(in the rows, 128 means zero)
One turn or mirror swaps these rows in pairs. Which row does each one swap with?
The rows were stretched afterwards, more along some directions than others.
j716: [124 112 117 114 142 107 135 154 153 133 128  77 107 145 110 169 129 128
 114  90  96 163 146 153 118 139]
j47: [118 115 117 139 149 115 131 118 132 149 124 101 149 129 105 136 157  87
  94 117 135 145 150 149 106 109]
j893: [ 69 140 155 147 139 135 114 130 135 119 124 104 124 135  96 162 144 125
 139 121 164 127 132 148 110 121]
j916: [128 139 131 138 137 124 121 135 129 141 112 109 149 110 123 129 124 100
  93 151 127 151 132 132  99 153]
j941: [130 154  94 114 135 129 107 196  93 118 133 123 166 114 136 160 117 113
 132 143 137 126 120 127 118 120]
j627: [124 148 142 137 141 111 126 135 100 117 138 105 115 132 124 153 156 125
 153 109 134 146 151 137 131 128]
j468: [104 107 113 132 142 122 123  99 139 131 107 111 162  95 103 147 158  82
 108 109 132 171 149 142  99 121]
j401: [141 117  88 122 140 119 125 198  93 128 122 126 115 127 150 138 124 145
 149 138 114 122 125 140 146 129]
j120: [133  98  86 110 148 106 137 135 106 132 107 103 150  86 119 133 140 107
 130 112 104 162 147 155 103 117]
j940: [127  88  95 122 152 124 139 134 134 122 135 119 139 107 146 133 137 112
 115 103 111 174 127 149 114 148]
j859: [125 129 116 121 119 134  94 169 111 126 115 113 168 110 140 159 126 133
 135 123 131 135 110 109 117 130]
j77: [135 127  84 117 134 100 152 139 115 149 126 129 118 142 125 123 129 126
 119 135 112 131 129 147 148 110]
j81: [112 112  88 108 122 102 141 165 107 130 123 123 118 110 129 140 150 129
 106 102 113 149 122 144 127 100]
j352: [138 150 106 126 120 125 126 159 119 120 134 142 117 108 142 131 133 101
 108 113 130 130 122 116  90 145]
j320: [145 160 133 127 155 105 150 115 118 135 136 125 152 112 130 125 134 119
 114 130 127 129 145 129 149 130]
j103: [148  82  83 163 124 114  96 167 112 141 102 117 120 128 146 130 123 127
 139 127 116 115 140 138 110 125]
j681: [129 121 140 134 154 131 128 174 117 112 138 101 153 112 111 138 148 132
 125 127 129 129 137 159 145 118]
j131: [ 94 139 119 125 131 137 105 165 115 112 102 112 124 120 113 179 110 132
 129 129 131 138 111 120 126 112]
j532: [146  95 100 119 143 120 130 147 133 121 108 122 154  76 134 138 119 121
 126  95  89 162 137 127 115 142]
j382: [128  91  94 130 131 116 126 137 131 122  95  93 156  88 109 157 154  94
 117  91 102 164 151 148  85 114]
j630: [125 140 106 129 138 123 117 180  91  91 132 120 115 111 138 139 135 112
 123 108 101 182 125 147 128 104]
j749: [148 125 102 117 126 136 107 139 124 135 146 117 127 139 125 149 136  90
 101 101 133 160 136 129  94 162]
j750: [127 134 110 127 134 109 115 130 112 126 139 142 118 129 151 123 120 118
 129 113 135 140 128 121  99 152]
j493: [ 87 101 101 150 141 113 100 120 135 134 113 116 141 102  98 136 149 102
 111 108 141 132 125 150  96 124]
j270: [119 138 124 116 125 133 110 173 104 129 106 115 179 110 119 168 118 139
 129 141 149 135 120 113 127 124]
j651: [121  99  63 120 125 111 112 173 114 128 101 127 118 101 146 140 126 125
 131 122 124 134 124 146 114 136]
j415: [115 113 130 112 151 144 121 151 129 125 112  85 166 121  83 188 118 144
 130 124 129 137 137 143 131 111]
j661: [117 155 143 130 146 135 143 158 107  88 142 130 137 107 119 151 130 123
 122 110 120 160 123 129 139 110]
j426: [ 87 134 136 154 147 104 142 136 112  99 110 111 132  96 130 124 149 132
 149 131 118 145 119 140 139  74]
j480: [ 73 160 158 138 140 135 133 145 132 121 130 104 137 122  86 165 147 114
 142 137 148 148 134 135 111 128]
j725: [135 146 156 118 137 134 136 174 101 122 146 104 122 118 131 147 143 127
 159 126 121 135 150 141 135 121]
j80: [116 101 138 125 160 121 141 130 145 118 131  86 132 132 100 153 151 127
 103 104 101 153 133 152 140 138]
j726: [111 142 121 126 127 110 150 115 124 109 134 133 112  99 126 109 149 112
 121 105 119 158 131 139 101 120]
j535: [104 152 163 147 136 142 129 132 115 120 134 113 132 131 117 147 135 132
 153 142 147 128 139 127 148 133]
j562: [142 100 107 138 148 128 107 163 107 108 106 118 150  97 131 136 138 139
 164  99 107 152 149 139 115 130]
j996: [140 117 127 146 140 136 119 170 108 129 117 101 169 125 120 166 141 132
 141 132 153 148 158 154 134 130]
j419: [103 164 154 113 113 150 147 137 146 120 130 113 131 117 112 157 141 116
 112 136 130 137 124 127 136 133]
j683: [ 85 130 120 119 124 133 132 143 138 144 126 111 120 128 117 161 146 132
 108 148 150 117 110 144 150 136]
j39: [129 108 124 139 151 117 120 117 141 133 110 105 145  96 115 129 135 110
 115 102 110 165 150 148  83 149]
j252: [ 87 153 146 140 133 118 143 140 113 114 124 152 117 111 140 113 139 141
 137 123 154 146 129 144 131  98]
j537: [112 113 105 119 137 128 107 206 105 131 118 101 114 107 130 162 141 139
 152 115 135 132 134 150  96 127]
j796: [138 159 125 118 149 124 135 155  92 123 154 138 131 128 140 124 137 127
 127 129 133 126 116 130 130 130]
j73: [111 135 125 111 145 119 153 166 145 136 121  96 121 130  86 153 152 134
 102 110 127 145 145 173 134 114]
j804: [111 146 144 165 126 103 145 105 118 133 121 129 121 110 118 107 154 116
 127 145 135 147 137 143 121 121]
j964: [124 138 108  94 139 132 134 189 135 146 122 106 115 137 113 186 123 124
 111 106 134 149 156 150 122 129]
j453: [112 140 138 151 150 130 139 102 118 151 123 128 131 143 109 116 149 119
 104 142 148 152 150 159 141 120]
j679: [111 130  91 128 126 119 133 154 120 131 109 149 126 114 135 124 111 137
 126 155 139 121  98 146 132 134]
j118: [124 154 101 120 131 117 127 154 111 107 139 148 120 100 145 122 131  88
 119 120 118 159 122 127  97 131]
j524: [111 108 109 134 137 131 131 132  93 124 104 136 170  88 135 130 141 137
 137 148 137 140 118 137 131 126]
j45: [ 87 163 143 139 142 117 151 138 126 118 127 126 114 121 110 134 151  98
 122 143 137 159 142 162 138  95]
j744: [ 93 135  90 109 150 146 136 158 124 102 108 106 141 104 100 179 118  96
 107 120 106 156 113 142  98 111]
j179: [110 140 135 125 116 110 117 151 132 142 101 104 116 130  94 151 144 144
 119 108 130 146 136 133 141 108]
j690: [153  86  96 125 129 108 112 157 123 137 111 110 133  84 135 130 116 111
 118 107  92 146 137 142 106 128]
j392: [110  99 128 118 149 132 125 152 146 144 113  76 145 150 101 173 142 156
 118 102 130 139 139 149 136 137]
j766: [ 98 116 108 131 145 138 114 161 113 132 120 138 123 112 130 138 118 146
 135 146 164  95 111 144 121 140]
j385: [106 126 122 124 139 131 144 109 116 113 135 133 137  81 125 116 146  95
 140 127 121 164 122 131 101 140]
j345: [ 68 128 127 131 127 150 115 147 130 129 129 125 131 123 109 144 144 116
 130 139 149 138 121 148 112 131]
j475: [ 89 160 163 139 144 143 129 125 133 137 136 108 139 141  93 153 152 115
 125 140 157 126 131 136 125 128]
j125: [126 117 122 120 121 118 142 143 133 114 105  93 146 105 111 167 146 107
  97  96 103 195 139 148 131 107]
j82: [110 158 140  98 134 137 159 151 129 140 139 120 151  96  86 135 158 102
 118 141 138 126 138 152 126 122]
j212: [123 130 126 110 130 143 128 181 120 124  99  94 156 122 120 175 120 144
 123 132 124 133 136 141 150 101]
j175: [119 133 127 105 151 124 117 170 134 130 137  90 156 128  71 178 126 134
 104  98 135 145 140 147 116 127]
j13: [148 144 107  99 122 135 143 189 105 112 133 118 138 116 133 151 136 110
 144 132 104 145 129 125 130 113]
j648: [104 170 126  93 133 129 164 153 111 120 136 139 116 105 110 141 137 114
 133 131 143 145 139 153 122  96]
j364: [ 98 120 138 133 122 126 118 144 139 128  90  82 142 106  90 172 147 146
 132 129 129 133 122 129 129 116]
j698: [145 113 114 145 135 119  88 147 124 132 120 108 159 155 139 154 117 137
 120 116 131 144 129 111 122 145]

j270 is swapped with j382
j996 is swapped with j81
j859 is swapped with j468
j679 is swapped with j80
j893 is swapped with j750
j562 is swapped with j179
j725 is swapped with j648
j426 is swapped with j320

One turn or mirror swaps these rows in pairs. Which row does each one swap with?
The rows were stretched afterwards, more along some directions than others.
j704: [146 166 134 134 167 141 159 137 110 124 111 145 125 123 113 121]
j718: [126 140 134 130 123 132 107 138 120 137 123 136 126 106 164 136]
j873: [123 133 127 151 154 107 128  97 127 161  91 118  93 131  89 135]
j701: [106 121 109 115 125 117 142 152 138 104 114 132 148 107 141 106]
j105: [140 111 113 103 148 109 120 142 132 117 139 124 126 139 115  94]
j483: [141 112 102  90 144 120 115 146 128 127 150 126 130 133 114  88]
j917: [117 165 135 146 144 127 150 154 121 138 103 139 105 126 111 111]
j470: [127 140 138 112 139 134 137 118 126 154 139  93 146 141  95 143]
j340: [146 130 130 126 135 121  98 117  98 156 148 126  99 118 138 124]
j745: [137 111 103  95 130 120 114 148 121 123 142 131 134 138 114  87]
j614: [ 92 149 126 139 124 104 142 137 102 123 106 128 146 121 111 162]
j977: [102 113 104 116 126 114 137 154 133 120 116 122 148 123 131 100]
j662: [113 125 125 125 111 112 160 130 108 108 122 123 146 119 103 154]
j857: [104 121 146 135 100 113 113 140 137 139 155 118 113 119 113 172]
j895: [106 138 138 153  92 107 117 134 126 149 123 122  97 107 102 162]
j816: [136 137 130 112 137 111 106 118  91 136 145 131 107 120 143 132]
j157: [109 137 129 125  98 120 148 120 111 119 115 110 139 118  94 156]
j161: [127 131 135 138 164 154 145 149 132 118 108 126 145 148 100 136]
j968: [140 133 130 121 131 117  95 115 100 137 152 137 111 125 147 128]
j994: [113 142 134 141 122 130 113 135 118 148 109 133 124 100 153 139]
j372: [140 149 137 126 152 153 140 128 118 117 125 132 123 133  96 140]
j351: [108 130 149 136  91 111 140 144 133 128 130 113 140 119 116 165]
j432: [142 125 132 132 136 109 102 112 102 145 142 124 107 122 148 130]
j790: [120 157 140 156 143 117 153 165 126 147  93 119 123 133 112 101]
j346: [134 141 141 138 126 132 115 140 124 141 137 137 115  96 164 127]
j173: [137 114 110  89 144 121 125 145 115 120 140 126 127 138 114  93]
j697: [110 150 128 133 113 103 154 127 101 115 101 123 141 119  97 146]
j988: [123 156 149 142 131 126 153 154 138 130 114 113 137 137 109 115]
j828: [104 113 107 115 106 113 138 161 130 115 124 130 137 107 134  96]
j931: [132 134 135 144 139 130 103 130 130 150 127 130 119 109 156 140]
j348: [100 112 108 104 127 113 129 153 132 102 123 130 146 116 145 106]
j677: [127 142 130 143 124 135 121 141 121 138 115 131 124  94 157 134]
j823: [139 171 137 135 157 136 146 119 123 130  97 136 114 120 103 125]
j985: [101 122 104 105 125 117 135 158 128 107 114 139 145 121 141  96]
j533: [128 140 127 130 133 133 107 143 113 141 119 130 120 101 160 127]
j124: [133 135 127 119 126 112 101 122  90 146 144 125  99 104 143 125]
j342: [137 109 115  91 142 121 120 143 126 117 145 123 127 127 122  91]
j920: [142 165 131 132 164 146 150 134 121 124 107 140 132 134 102 121]
j852: [137 133 127 124 127 116  98 125  94 149 153 121 104 121 135 133]
j976: [107 131 128 136 105 112 145 119 109 113 112 122 143 123 100 164]
j72: [ 95 119 114 110 126 127 136 153 139 111 116 132 149 122 133 107]
j582: [134 109 110  92 137 112 122 139 126 122 149 124 133 132 116  91]

j823 is swapped with j157
j790 is swapped with j857
j470 is swapped with j873
j976 is swapped with j920

